Here is a table of points, one per row:
[  5 -44 -28 -37  34  18   2  19  47  38 -48  20  35  12 -13  44 -37 -32
  58 -25 -46 -20  69   8 -29  -4  -1   5  10  59  -8 -46 -45 -63  45 -57
  30   3 -67  40   5   2   1 -18  31  57 -13  47]
[-45  48 -13 -11 -46 -31 -19  -3 -13   2  29   2 -36  22  94  45 -25 -28
 -29  37  25  -3 -48  21  -3  70   4 -22 -42  35 -40 -38 -14  -6   1  31
   5  70  17  25 -58  36  33 -45  70 -17  67  47]
[  2   8 -47  16  12 -27  56  13  -4 -16 -69  -5 -48   6  19 -14 -34  38
  24  11  57  22  10   7 -20  -4 -22 -25 -35 -24 -52  39  -6 -40  30 -24
   2  10  -1 -23   5 -15  46   9  -8  17  13 -28]
[-17  11  30 -32 -14  19 -11  18  31  25   7  19 -47 -44  77 -31  12  -9
 -25  11   1 -14  55   3  11  23 -25 -37  35 -43  16  10  -4  16 -21  71
   4 -36 -12  32   6  32 -44 -45 -20  -6 -36  17]
[ 26 -33 -13  13 -11  -5 -80 -40 -21 -57  12 -17   5  42   9 -32  90  23
 -63 -22   0  36  63 -33  53 -62  62  32 -66  -9  19  25   7 -84  50  31
 -53 -10  25  -5 -13 -20  -4 -23  79  25  11 -32]
[-27  16 -19  10  20  20  43   3  -7 -12 -45 -34 -27  -8  49 -40  36  -6
 -20  -7  33 -40 -51 -20 -30 -41  11 -26 -31  -3   1  35  37 -43 -14 -82
 -57 -14 -75 -14  38 -31  -1 -10 -12 -66  23  13]
[  7  39  -6  -1 -33  17 -28  28  -8   8  42  22  20 -64 -13 -57 -35 -11
 -67 -16 -15   6   1  10 -10   4 -16  51   5 -49   7  -2   2  57 -12 -64
   9 -15  23  50 -18 -22  18  -7 -33  95  16  -4]
[ 38 -39  17 -35  33  22  11  -1 -28 -30  -7  13   3  17  26  -9  20  -9
 -56 -25  -9  84 -23 -24  13   9 -20 -32  12   7  -5  39  48   7  -2  27
  -9 -76  16  -2   3 -49  91  23 -50 -54   7 -30]
[ -7  13  16  21 -30  10  35  40 -63   8  44  28  25  -7   4 -64  24 -48
 -59  69 -37  -8 100  21  19  14 -28 -36  11   1 -17 -25   6   4  24  11
  26 -11   5  27  47  25  -4 -26  34 -22 -18  12]
[-61 -17  29  27 -15 -16  -1   1  -3  28  47   8  -7 -66 -22  51  17  -5
   5   0   8 -14   5 -14  21   4 -35  -8  38 -24  -4   4  28 -57 -22 -33
  -2  -4  62  30   7  48  42 -54 -21   2 -60  29]
[  -5  -20  -96  -45   14  -48   43    8  -11  -43  -41  -69  -36   17
   -1   84  -21   85   26  -73   10    6   30   16  -58   17   14  -16
   32  -19 -108   38   -1   28  -12   47   29  -77   19  -67  -11   45
   -1   82   50    1  -32  -40]
[ 13  16  14 101  23 -29  13 -29 -16  -8 -29   0  -1  23 -18   7  15  10
 -26   5  -8 -18  13 -51   1  21  -2  19 -31  41  50   0   0  62   3  18
 -28  -5   4 -22   2 -63  55 -10 -18  -8   3 -24]
[-21   1 -10  41  14 -19  11  62  52  11  12  28  11 -15  25 -16 -12 -23
  14 -43 -32  10  66  15 -12 -44 -36  68   6  16  11 -25 -53  11  83  12
  29  16 -16  39 -16  -4 -10   8  -5 -24  14   9]
[ 17   0  24 -19  -1 -16 -36 -39  11 -37  -5   1  22  46 -34  55  59  14
 -15  15   9 -18 -26   2  33 -50  21 -81 -50  -6  42   5   1  70  73  96
  -9  -4   5  -9 -12 -32  27  -2  -6  50  19  -2]
[  45   20   10  -28   17  -18   -3  -32  -45   -2  -26   -2   17   -2
  -30  -18   -5   -7    9    9   -7   21   25    1   13   11   -9   19
    1  -22   31   16   33  -36    6   55   17   36   22  -11   17  -12
 -114   14  -59  -48   44   -1]
[-31 -10  31 -38 -18  24  29  -2 -29  31  45 -19  18 -54 -47  19   6 -26
  18  28 -11 -20 -14  12   7  27   4  68  28 -24  17  -2  26  65  16  53
   1 -37 -36  43  13  18 -75 -44  31 -41 -57 -11]
[  5 -41   3  -2  -1  25  43  12 -29  45   4 -16  15 -24  22 -40  26 -59
  67  55 -37  -1 -51  39  -4  16   1 -16  47  -4  26 -25  -1  40 -59  40
   4 -45 -22  13  27  61  63 -59  26  68 -41  11]
[-32  13  28  47  15 -56 -20 -17  -3  15 -37  10 -14  22 -33 -69 -19  21
 -16 -27  25  29 -99  20  26  -1 -23 -19  -1   7  17  14  20 -11 -91  55
  23  50 -77   4  20   3 -30  22   7  26  35  -7]
[-82  40   9 -66  24  66 -19  29   4 -18  -5 -52 -20  -9  21  -8  14  -6
  39  49  23 -32  -7 -14 -10  10  21  59 -40  16 -27  32  41  51 -41   2
 -34  50  59   3  32 -50 -32   1 -27  48 -16  -6]
[  14   19   29   34   -7  -40  -72  -24   -4  -19    9  -15  -13   66
  -18  -86   22   35   51   19   -7   44    3   84   -8   35  -20   -7
  -27  -25  -14   -5  -21   50  -37 -115   21  -19   20   -2  -50   15
  -31   -6   47 -116  -14  -22]
[ -13  -56  -31  -45   22  -17    3   32   67   31    8   25   63   -5
   24    5  -25  -29   24  -23  -43   -1   53  -18  -36  -16  -13    0
  -12   18   27  -25  -61  -37 -112    2   46   34  -39   23   -7  -39
   -6   11   59   -6    9   40]
[ 42   6  -6 -49  17 -14   4   0  13 -19  38  53  37 -50  62 -17 -20  27
 -32 -52 -28   5  -3 -60   0 -49 -15 -88  18  24 -11 -19 -18  63  37 -65
  23  45 -54  -9   4 -11 -61  11 -34  23  19 -17]
[ -31   19   -6  -17  -14   -5  -31   52  -26  -28   20   46   -1  -20
 -101   60   24  -38  -64   28  -24   42  -68  -24   51   29  -53  -24
   -1    7  -24   12  -14    0   -6  -37   22   -5  -24   34   14   -7
  -22  -20    0  -62    5   13]
[ 40  16  27  10 -76  -7 -73 -19 -16  41  71  -4 -27  21  87  94 -12  20
  33  10   7 -11 -39  92 -11 -13   7 -22  19 -99  20 -24 -10 -28 -13  -9
 -59  19  30  26 -49  29  -5   8 -11 -23 -62 -62]
[ 19 -41 -32  69   7   8  -3  38  50  26   4  24   0 -18  -8 -27 -24   1
   8 -10 -24  -3 -90  -2 -54 -19 -11  53   9  -5 -31 -25 -40 -33  75  16
  28  28 -56  12   1  20  16 -17  -2  41 -13  44]
[-34  29  10  43   7  36   5   4  33  21 -36 -44 -20 -28 -45  58 -30  12
  35  13  55 -38  82  20 -14  -9  49  44 -20 -27   7  17  28  98  -9  -2
 -19  95 -37 -26  19  21  59  -9 -19 -55  26  22]
[  22   42   45 -127   19   -3   26  -23  -16   -1    3  -18   16    9
  -23   -2  -23   15    1    8   -1   -5  -18   19  -14    2    9   55
   -5   25   60  -21    0  -84    1    9   20   11   26  -36   11   -8
  104   17  -27  -16   45  -39]
[ 68   4 -15  38  24  23  49  26  43 -11 -12  35  80 -33  19  44  -4   8
   0 -36 -65 -47 -38 -31 -13 -72  22   9   1  24  16 -38 -54  -9 -37 -13
  54   6 127   7  34 -20  -4  21   7 -31  13  14]
[ 28 -31 -17   5  -6 -50  13 -32  -9  -9   1  -4 -69  55 -84  19  49  21
 -43 -28  20  45  31  -8 -21 -15 -15  23  -4 -34  -8  34   8  -5  11 -65
 -17 -11  27  -7  -4   5 -16  15  51  46  31 -37]
[ -38  -87  -44   -7  -88   68  -67  -60   19  -17   50  -39  -34   29
    8  -57  -33    6   27   27   44  -68    3 -102   99   74  102   10
   77   77  -39  -27   29   -5    7  -28  -57  -39  -46   -5 -109   59
   23   63  -98  -25  -63   27]
[  9 -66 -54 -50 -13  21  11  22  52  55 -30  24 -25  13 -94 -34 -60 -23
  23  -3  18 -31 -19 -13 -42  -3  11 -49  20  62 -15 -56 -40  10  48  35
 -40   2  86   3 -30  21 -60 -24   1 -15 -18  52]
[ 29  37 -16  43   6 -10 -22 -30 -22 -26  17  23   4 -15 -34  -3 -22  43
  15 -54   0  33  19 -26  -9  -3 -35   6  46 -41 -60  41  17   1 -19  50
   8 -65 -21 -20  22 -11  38  77  -9   5  11 -26]
[ 72  35  45 -24  -9   0  15 -32 -12 -32  -5  29  20  44 -13  23  67  12
  -5  -6   2  -9  -6  -1  41 -34  10  48 -37   4  18  -3 -17   7 -54 -10
 -46   0 -65 -50 -12  -4 -27 -10 -11  74 -23   1]
[ 15  11  27 100  26  52  37  -1 -22 -24   0 -26  25  10  29  59 -31 -16
 -16  46  16   8  24  16  -8  10  36  48 -18  54  31 -14  20 -71 -68  -2
   9 -21  -9 -45  -2 -36 -61  12 -47  28  37 -29]
[ -42   49   12   37   22   42   31   28   17  -23  -15  -65  -13  -11
  -13  -37   -7   -1   51    7   27  -31  -21   -2  -26   39   31 -127
  -31  -14  -14   35   18  -27   54  -26  -13   36   49  -30    0  -32
  -33   16  -11   54    4  -14]
[-28 -10  47 -13  26 -60   8 -51 -31  48 -52  19  22  19  69  -5  -1 -17
   9   4  17  40 -30  36  45  24 -35  25  31  -5  60  24  28  -1  67 -31
  31 -13  34 -33  60  24  24  20  36 -26  14  32]
Along one direction, these points spread out more than along any other. Take the direction at right angles to it along which they spread out most. Then take the direction at right angles to both along which they spread out most. Go by this last direction. For each point below, how far along it does it lie, from 0 to 99? The average is 50, and the first point in the table lies past the average. One standard deviation of the points above along it is 16.
[ 26 -33 -13  13 -11  -5 -80 -40 -21 -57  12 -17   5  42   9 -32  90  23
 -63 -22   0  36  63 -33  53 -62  62  32 -66  -9  19  25   7 -84  50  31
 -53 -10  25  -5 -13 -20  -4 -23  79  25  11 -32] 46
[ 19 -41 -32  69   7   8  -3  38  50  26   4  24   0 -18  -8 -27 -24   1
   8 -10 -24  -3 -90  -2 -54 -19 -11  53   9  -5 -31 -25 -40 -33  75  16
  28  28 -56  12   1  20  16 -17  -2  41 -13  44] 62
[ -31   19   -6  -17  -14   -5  -31   52  -26  -28   20   46   -1  -20
 -101   60   24  -38  -64   28  -24   42  -68  -24   51   29  -53  -24
   -1    7  -24   12  -14    0   -6  -37   22   -5  -24   34   14   -7
  -22  -20    0  -62    5   13] 32
[-82  40   9 -66  24  66 -19  29   4 -18  -5 -52 -20  -9  21  -8  14  -6
  39  49  23 -32  -7 -14 -10  10  21  59 -40  16 -27  32  41  51 -41   2
 -34  50  59   3  32 -50 -32   1 -27  48 -16  -6] 49
[  7  39  -6  -1 -33  17 -28  28  -8   8  42  22  20 -64 -13 -57 -35 -11
 -67 -16 -15   6   1  10 -10   4 -16  51   5 -49   7  -2   2  57 -12 -64
   9 -15  23  50 -18 -22  18  -7 -33  95  16  -4] 36
[-32  13  28  47  15 -56 -20 -17  -3  15 -37  10 -14  22 -33 -69 -19  21
 -16 -27  25  29 -99  20  26  -1 -23 -19  -1   7  17  14  20 -11 -91  55
  23  50 -77   4  20   3 -30  22   7  26  35  -7] 40
[ -7  13  16  21 -30  10  35  40 -63   8  44  28  25  -7   4 -64  24 -48
 -59  69 -37  -8 100  21  19  14 -28 -36  11   1 -17 -25   6   4  24  11
  26 -11   5  27  47  25  -4 -26  34 -22 -18  12] 25
[  9 -66 -54 -50 -13  21  11  22  52  55 -30  24 -25  13 -94 -34 -60 -23
  23  -3  18 -31 -19 -13 -42  -3  11 -49  20  62 -15 -56 -40  10  48  35
 -40   2  86   3 -30  21 -60 -24   1 -15 -18  52] 77
[ 40  16  27  10 -76  -7 -73 -19 -16  41  71  -4 -27  21  87  94 -12  20
  33  10   7 -11 -39  92 -11 -13   7 -22  19 -99  20 -24 -10 -28 -13  -9
 -59  19  30  26 -49  29  -5   8 -11 -23 -62 -62] 29
[ 29  37 -16  43   6 -10 -22 -30 -22 -26  17  23   4 -15 -34  -3 -22  43
  15 -54   0  33  19 -26  -9  -3 -35   6  46 -41 -60  41  17   1 -19  50
   8 -65 -21 -20  22 -11  38  77  -9   5  11 -26] 61
[-28 -10  47 -13  26 -60   8 -51 -31  48 -52  19  22  19  69  -5  -1 -17
   9   4  17  40 -30  36  45  24 -35  25  31  -5  60  24  28  -1  67 -31
  31 -13  34 -33  60  24  24  20  36 -26  14  32] 33
[-34  29  10  43   7  36   5   4  33  21 -36 -44 -20 -28 -45  58 -30  12
  35  13  55 -38  82  20 -14  -9  49  44 -20 -27   7  17  28  98  -9  -2
 -19  95 -37 -26  19  21  59  -9 -19 -55  26  22] 56
[ 38 -39  17 -35  33  22  11  -1 -28 -30  -7  13   3  17  26  -9  20  -9
 -56 -25  -9  84 -23 -24  13   9 -20 -32  12   7  -5  39  48   7  -2  27
  -9 -76  16  -2   3 -49  91  23 -50 -54   7 -30] 47
